128 stands for zero in the data rows.
Here are some points:
[149 145 144 141 148 148 147 144 172 153 165 144 142 156 170 154 159 147
 156 147 150 136]
[141 140 141 151 146 142 149 148 152 172 148 149 155 156 137 152 172 145
 162 157 155 141]
[153 152 144 162 157 159 143 144 152 144 142 145 144 151 146 140 145 153
 148 144 154 175]
[146 163 150 148 164 143 147 150 154 152 135 145 152 149 153 169 140 155
 141 139 152 152]
[148 141 146 146 153 150 144 146 147 156 141 146 147 137 137 153 144 152
 154 144 153 133]
[145 144 145 142 145 152 153 142 147 141 156 151 151 143 139 140 151 144
 149 156 152 179]
[149 136 152 155 150 174 147 152 136 161 149 151 145 143 163 144 142 146
 154 142 142 141]
[148 152 149 147 155 153 150 141 144 142 143 141 141 146 158 147 146 147
 165 138 148 140]
[151 139 146 142 149 138 150 149 143 147 157 144 151 149 174 161 170 149
 158 155 156 152]
[149 154 142 144 143 140 146 151 149 165 139 148 156 145 151 168 164 149
 144 157 147 154]
[143 151 156 146 144 141 147 150 151 157 142 149 139 156 155 168 157 145
 164 149 139 139]
[148 166 147 148 147 162 151 144 150 153 146 143 143 147 135 145 138 153
 153 141 150 133]
[143 142 139 143 147 139 153 145 168 165 163 152 164 152 148 144 171 148
 157 166 153 137]
[144 142 143 143 141 136 163 138 153 145 181 144 153 145 136 142 155 149
 142 166 149 137]
[146 143 146 143 145 169 146 141 161 161 164 149 138 151 187 142 150 147
 161 143 141 146]
[156 145 149 158 149 191 143 159 142 135 158 143 163 151 165 140 134 144
 148 146 143 138]
[144 153 147 147 148 156 151 147 181 154 154 156 143 142 179 144 138 152
 146 147 152 148]
[150 137 140 139 151 143 161 138 157 165 166 149 151 153 145 140 167 144
 161 160 147 190]
[152 148 149 150 156 142 149 134 163 147 155 152 140 150 152 138 167 149
 161 150 156 139]
[143 148 147 145 155 155 150 173 142 137 138 142 142 146 161 140 141 147
 144 138 146 135]
[149 144 167 158 149 169 145 170 134 135 143 145 144 144 137 142 140 149
 155 138 153 135]
[146 139 144 138 139 135 156 138 159 147 175 152 148 146 144 155 165 148
 155 162 146 155]
[153 139 155 145 138 145 152 144 164 143 156 147 147 141 136 144 153 148
 155 158 146 143]
[152 142 158 144 141 176 143 155 140 138 139 159 154 153 149 146 141 149
 145 143 153 145]
[150 150 149 150 148 148 150 155 143 140 146 143 140 140 142 147 138 144
 146 144 153 145]
[155 160 149 172 156 145 142 158 152 169 138 140 142 150 139 174 146 151
 145 139 150 147]
[149 147 157 149 152 138 151 140 150 163 167 155 154 144 143 149 166 147
 147 159 136 137]
[144 147 167 144 149 145 155 143 157 138 161 144 148 143 139 143 143 143
 155 153 148 137]
[144 150 146 152 141 137 156 141 140 136 161 146 146 162 218 147 140 146
 144 160 156 153]
[152 153 151 144 150 158 154 146 143 142 183 145 141 144 163 141 140 148
 142 140 146 148]
[149 148 149 142 142 143 156 138 163 153 187 143 159 157 151 139 163 147
 145 164 139 140]
[154 175 151 166 170 171 141 172 151 163 137 137 149 153 169 150 179 154
 140 148 147 212]
[148 142 142 139 143 142 143 153 149 155 147 148 160 150 138 153 156 148
 140 159 149 146]
[144 150 142 156 148 158 154 142 155 171 167 145 147 144 155 142 140 152
 153 140 144 140]
[143 165 144 146 145 134 154 135 172 150 174 148 142 152 146 149 153 146
 160 162 141 145]
[144 155 148 155 145 152 146 161 146 142 139 148 143 145 185 151 140 148
 143 153 153 142]
[144 144 140 144 141 148 148 137 155 173 175 166 159 164 136 144 177 147
 162 165 162 142]
[160 139 147 145 139 172 144 146 142 134 148 151 158 159 164 145 139 147
 141 146 145 143]
[152 148 151 156 144 165 140 188 135 144 134 146 145 144 179 153 149 143
 145 138 147 169]
[149 155 146 160 169 161 144 147 147 163 140 154 150 172 145 156 145 152
 150 138 147 138]
[145 140 147 157 142 134 145 161 158 169 145 146 151 148 175 167 175 153
 143 162 149 143]
[148 141 146 145 141 142 146 162 147 154 140 151 146 145 140 145 156 146
 143 166 151 149]
[141 151 145 150 146 147 155 138 144 135 171 168 138 146 162 143 137 146
 143 143 143 158]
[143 162 151 154 170 147 147 137 150 169 154 155 160 153 162 160 145 152
 148 137 145 150]
[153 147 153 147 152 167 145 148 141 134 152 140 140 154 153 141 142 147
 141 141 160 161]
[149 161 147 159 152 171 147 156 142 140 141 155 146 143 165 141 140 145
 148 141 143 158]
[153 150 149 165 150 148 150 147 173 156 140 144 145 150 148 143 143 150
 151 142 144 140]
[154 141 146 147 141 170 146 182 135 131 140 140 153 165 149 136 133 144
 149 144 141 143]
[151 158 149 154 184 143 144 161 151 187 139 152 156 155 141 169 155 153
 147 137 140 146]
[151 150 148 142 144 177 144 158 135 139 136 148 142 161 137 138 142 151
 146 144 147 151]
[146 142 147 147 146 141 156 141 144 162 160 153 147 147 165 157 161 148
 149 146 143 141]
[146 145 150 159 148 162 144 161 141 138 144 151 146 144 180 162 142 142
 141 140 148 155]
[149 145 171 146 145 164 142 165 135 139 135 154 141 146 147 146 142 144
 139 149 148 159]
[150 146 153 144 146 153 155 143 147 140 173 146 152 160 145 142 145 148
 140 157 148 173]
[144 154 141 144 146 149 143 159 147 160 145 145 139 141 138 170 139 149
 142 140 148 159]
[146 145 146 150 147 145 144 143 154 153 143 149 150 162 147 148 143 151
 149 140 144 135]
10 more points follow, each with its number after it:
[154 147 148 149 145 167 146 153 143 161 140 147 143 143 183 148 139 144
 148 142 147 142] 0
[151 139 148 141 140 180 142 174 135 133 136 142 156 158 148 137 134 145
 141 143 149 199] 1
[149 159 149 149 155 138 153 141 164 177 140 142 147 164 163 156 170 147
 155 153 150 143] 2
[146 145 147 155 154 158 141 180 142 151 137 142 139 140 165 160 136 141
 147 144 147 152] 3
[145 150 144 141 142 137 157 143 146 156 175 152 153 147 145 151 187 153
 143 165 146 136] 4
[154 153 146 147 143 181 141 175 137 133 137 154 142 153 136 149 141 148
 145 140 147 160] 5
[146 147 143 145 143 144 150 160 136 142 138 150 143 140 145 160 143 145
 141 151 147 145] 6
[145 177 147 144 163 149 142 150 146 154 136 139 156 154 149 159 143 150
 152 140 153 139] 7
[148 142 158 170 141 162 141 196 142 139 134 144 143 140 146 143 139 145
 144 147 149 159] 8
[147 142 143 156 139 146 147 152 152 150 151 159 156 144 135 146 167 144
 152 166 142 152] 9
Which of these numbered points is nearest to each point below, ignoring the direction in which the first points spread most? Its number follows each.
[151 151 151 150 150 166 147 177 139 135 150 148 142 146 143 149 142 149
 141 145 147 165] > 5
[145 161 150 161 165 153 143 148 181 183 150 140 151 167 174 168 142 151
 165 140 148 138] > 2
[153 139 149 149 145 156 149 143 143 157 142 149 146 148 194 145 139 145
 168 146 151 138] > 0
[149 150 155 148 159 151 146 181 160 172 141 157 146 155 140 147 137 149
 152 136 144 135] > 3
[146 144 148 147 146 142 148 154 137 139 139 146 155 140 149 155 137 146
 148 141 142 136] > 6
[145 140 145 142 144 138 162 138 163 151 187 145 152 151 143 148 216 149
 154 157 148 140] > 4
[144 146 141 147 144 155 151 146 158 150 160 145 140 152 133 153 144 146
 157 143 143 171] > 5
[154 170 154 203 169 151 150 140 145 172 148 142 151 155 170 151 181 148
 162 147 145 185] > 2
[145 137 142 142 140 145 163 137 179 142 166 143 157 140 156 142 172 148
 154 158 150 189] > 1
[150 157 141 151 151 136 162 145 149 150 150 156 141 140 147 156 152 152
 145 157 148 136] > 6
[143 145 148 146 140 138 153 145 146 145 154 147 149 146 143 157 204 148
 147 159 145 138] > 4
[146 143 168 143 142 155 140 186 135 135 136 149 145 158 139 145 141 148
 148 146 145 159] > 8
[146 175 150 154 174 155 148 150 156 156 142 155 160 148 138 155 144 152
 150 139 146 144] > 7
[144 166 154 151 169 155 141 141 148 157 146 150 151 149 136 149 149 153
 140 146 152 143] > 7
[147 155 142 144 140 143 148 140 156 155 188 144 153 139 163 145 185 149
 142 166 152 154] > 4
[147 151 149 142 142 159 146 141 159 143 171 149 145 141 138 141 138 144
 164 141 143 139] > 5
[142 141 144 148 140 148 150 137 153 140 151 142 137 145 145 145 142 145
 145 141 159 137] > 6
[149 138 149 141 138 172 145 156 137 145 145 145 152 152 183 140 141 146
 144 140 148 135] > 0
[153 177 176 168 188 153 148 151 144 153 149 150 151 156 184 148 186 151
 162 147 147 150] > 2
[145 146 156 145 151 169 148 158 154 145 148 149 150 146 137 146 148 144
 157 149 148 140] > 5
[158 137 148 146 145 198 143 196 135 133 141 162 145 153 141 144 138 153
 143 144 145 182] > 5
[152 145 144 148 147 137 149 142 157 153 147 164 160 150 140 149 176 147
 153 156 141 148] > 9
[151 148 146 149 142 144 159 142 147 155 157 143 149 142 140 161 162 149
 149 162 145 196] > 1
[143 143 147 149 141 140 148 146 161 158 156 148 150 143 139 145 173 148
 148 165 141 158] > 9
[154 140 142 137 143 143 150 144 152 162 144 157 158 142 137 148 184 143
 154 161 142 164] > 9
[154 143 151 158 150 149 144 154 154 172 138 147 138 140 217 155 147 146
 146 156 142 147] > 0
[148 168 148 146 162 161 144 158 146 149 144 151 140 140 205 150 140 152
 139 140 153 150] > 0
[148 144 150 143 142 164 145 150 139 138 142 146 158 168 144 144 141 147
 143 142 155 143] > 5
[145 153 144 151 166 140 148 165 149 184 150 147 140 151 141 150 134 147
 144 145 155 146] > 3
[152 144 147 141 149 161 150 157 143 145 156 150 143 144 168 136 143 148
 158 143 146 188] > 1
[143 140 162 142 143 147 149 145 146 135 147 149 146 154 144 146 140 147
 139 157 146 183] > 1
[145 144 146 149 145 149 148 153 145 152 160 148 161 147 140 143 150 146
 147 156 156 178] > 1
[155 146 146 152 145 144 149 141 150 138 195 149 161 143 138 137 174 152
 148 154 153 138] > 4
[149 151 158 179 176 149 143 162 155 212 142 144 157 162 187 174 151 153
 160 139 165 143] > 2
[146 148 143 136 146 142 153 139 156 151 174 148 149 138 195 139 163 156
 146 148 142 137] > 0
[143 154 147 148 142 163 148 190 140 146 142 148 147 146 166 143 141 146
 144 142 143 156] > 3
[143 147 140 148 148 168 142 181 144 137 144 139 153 145 164 143 140 144
 141 141 153 168] > 3
[144 215 149 173 173 169 139 156 148 161 144 141 148 152 143 144 155 151
 142 140 144 149] > 7
[144 143 160 154 143 149 150 145 147 135 157 147 150 145 184 141 141 146
 147 154 149 145] > 0
[143 141 143 140 146 140 147 137 156 143 174 138 156 142 140 144 174 154
 142 153 140 135] > 4
[151 147 144 146 145 145 151 147 141 170 148 143 150 152 175 147 159 153
 142 151 145 141] > 0
[144 172 145 155 165 155 140 158 151 176 132 147 146 149 143 189 138 156
 143 138 159 143] > 7
[148 143 141 145 145 136 149 155 153 163 158 146 154 150 148 149 164 149
 146 148 148 139] > 3
[149 143 141 142 142 138 148 138 148 142 157 159 160 148 180 137 139 143
 145 158 148 158] > 0
[156 149 143 143 137 150 144 162 139 139 137 164 158 140 140 156 136 145
 142 147 143 135] > 6
[142 134 140 141 147 144 153 138 161 149 171 144 150 143 167 146 186 151
 147 164 144 134] > 4
[146 145 151 145 140 155 147 154 139 134 137 154 144 141 136 153 145 147
 147 138 141 134] > 6
[147 159 145 149 169 142 149 143 145 156 142 148 151 151 136 152 137 154
 156 140 147 139] > 7
[147 163 142 153 161 153 145 149 142 149 151 157 140 145 185 148 144 154
 139 135 155 153] > 0
[157 151 142 151 158 149 144 152 142 153 135 148 144 139 137 156 133 151
 145 141 146 137] > 6
[146 178 143 152 176 156 146 144 161 169 150 141 154 153 157 153 146 151
 142 140 140 137] > 7
[151 142 149 155 143 157 146 170 135 136 149 156 141 146 145 148 135 148
 143 150 147 192] > 1
[150 157 154 158 156 151 141 155 150 176 138 146 151 156 148 153 161 151
 141 143 148 171] > 2
[141 164 154 149 162 150 147 153 143 145 161 141 146 147 142 142 153 145
 144 144 149 189] > 1
[153 165 157 151 172 162 142 153 161 153 139 145 149 157 142 175 154 152
 144 149 145 137] > 7
[146 140 146 156 145 133 150 144 158 171 144 140 157 159 136 152 168 148
 147 161 150 190] > 1
[153 132 157 133 154 149 175 176 132 131 131 134 172 156 205 215 134 139
 191 209 137 134] > 3
[147 168 151 147 161 152 145 162 153 169 141 144 141 162 142 155 138 154
 143 140 140 144] > 7
[143 153 159 141 156 147 148 143 159 145 162 147 137 140 157 152 149 145
 147 141 137 191] > 1
[152 140 149 136 149 147 143 166 143 156 138 147 156 139 140 140 142 153
 144 163 154 178] > 1
[146 142 142 148 145 154 146 183 133 134 138 155 146 147 154 146 137 142
 139 139 150 135] > 6
[156 144 145 160 152 148 150 166 145 149 145 146 146 141 153 158 142 143
 144 147 144 145] > 3
[149 156 149 150 147 138 146 148 147 161 149 149 145 145 137 158 140 145
 140 154 151 143] > 6
[149 164 151 155 193 172 140 170 140 160 143 146 157 149 136 174 154 151
 142 150 154 151] > 7
[148 145 151 144 156 172 145 155 144 141 144 141 145 139 148 141 138 146
 155 143 158 185] > 1
[142 147 149 146 139 159 148 201 134 135 138 158 140 159 156 146 138 151
 142 138 144 144] > 8
[147 143 149 146 148 144 153 137 155 137 165 149 146 144 184 146 140 147
 151 148 161 152] > 0
[152 149 155 154 149 137 152 138 153 159 149 140 145 156 165 149 174 145
 157 158 149 170] > 2
[144 150 146 145 166 155 149 159 151 154 141 149 148 159 139 149 138 152
 146 137 151 135] > 7
[150 154 149 148 148 159 146 152 138 145 149 148 146 140 176 144 141 144
 152 146 152 159] > 0
[145 146 155 150 142 138 156 141 168 158 180 147 147 144 174 143 170 147
 155 158 143 145] > 0
[155 152 145 140 140 137 154 147 149 156 145 148 163 147 137 152 149 148
 155 152 147 143] > 6
[149 159 141 150 142 142 151 141 154 150 166 173 156 146 142 138 166 147
 158 160 151 193] > 1
[154 141 155 167 138 168 146 188 135 133 139 152 144 165 136 142 139 148
 147 143 156 163] > 8
[142 153 148 147 142 138 150 143 154 150 201 152 162 144 176 149 177 150
 153 159 157 146] > 4
[152 174 151 158 158 162 142 161 144 202 138 152 141 155 154 166 144 154
 142 141 147 149] > 2
